rotation ticks, each row followed by its count of ticks:
The counts run from 0 to 45.
111 91 88 106 168 96 105 119 93 144 : 8
139 160 97 133 150 180 137 159 113 174 : 33
106 110 92 140 156 145 140 62 117 163 : 42
115 131 99 130 137 163 162 104 152 197 : 36
146 98 84 67 177 134 93 142 106 145 : 15
198 127 68 132 125 169 112 116 88 127 : 27
164 172 113 130 126 155 148 128 123 177 : 32
182 187 119 95 138 141 122 140 142 172 : 25
138 109 84 141 114 173 148 73 105 167 : 35
186 113 119 95 143 169 129 113 80 114 : 20
121 172 46 125 120 135 114 117 149 151 : 30
151 151 84 105 122 156 120 118 167 174 : 29
168 140 60 79 114 127 97 91 126 114 : 23
104 105 117 131 176 119 109 197 95 180 : 7
103 153 107 91 188 90 129 163 102 144 : 11
158 130 134 52 168 117 141 103 115 167 : 17
122 177 71 165 161 135 165 104 95 152 : 38
97 136 149 133 168 143 170 74 147 179 : 43
194 109 125 55 144 157 114 137 115 163 : 21
105 160 100 166 199 145 140 107 123 116 : 45
158 156 99 94 170 133 113 152 84 111 : 19
129 141 113 149 158 77 132 113 56 157 : 5
163 168 110 64 179 113 108 155 120 151 : 18
133 136 58 162 129 177 127 113 104 134 : 34
77 178 122 131 186 143 154 129 147 170 : 44
126 97 120 89 179 153 127 151 102 168 : 14
165 113 153 115 163 116 145 139 56 147 : 13
152 115 64 66 157 152 99 135 144 160 : 22
94 135 70 147 151 81 113 149 116 158 : 4
138 131 148 135 169 113 144 148 52 187 : 6
131 91 80 167 132 112 114 117 67 167 : 1
184 157 100 95 126 126 127 92 117 152 : 24
169 177 61 118 122 129 135 72 108 142 : 31
80 116 114 124 148 85 124 125 132 211 : 3
138 125 104 103 193 85 116 128 57 119 : 12
90 113 78 141 178 185 131 122 119 143 : 41
118 155 131 161 153 173 166 102 93 167 : 39
120 116 138 86 168 84 145 141 128 176 : 10
88 173 78 160 159 140 133 111 146 167 : 37
180 117 94 114 109 163 146 87 121 181 : 28
143 108 104 72 151 96 108 79 99 116 : 16
98 130 129 164 159 187 160 137 117 169 : 40
156 157 69 112 143 158 95 162 110 121 : 26
127 80 124 143 134 90 143 106 113 213 : 2
123 125 103 168 139 115 92 177 113 164 : 0
126 73 118 102 163 117 137 103 93 158 : 9
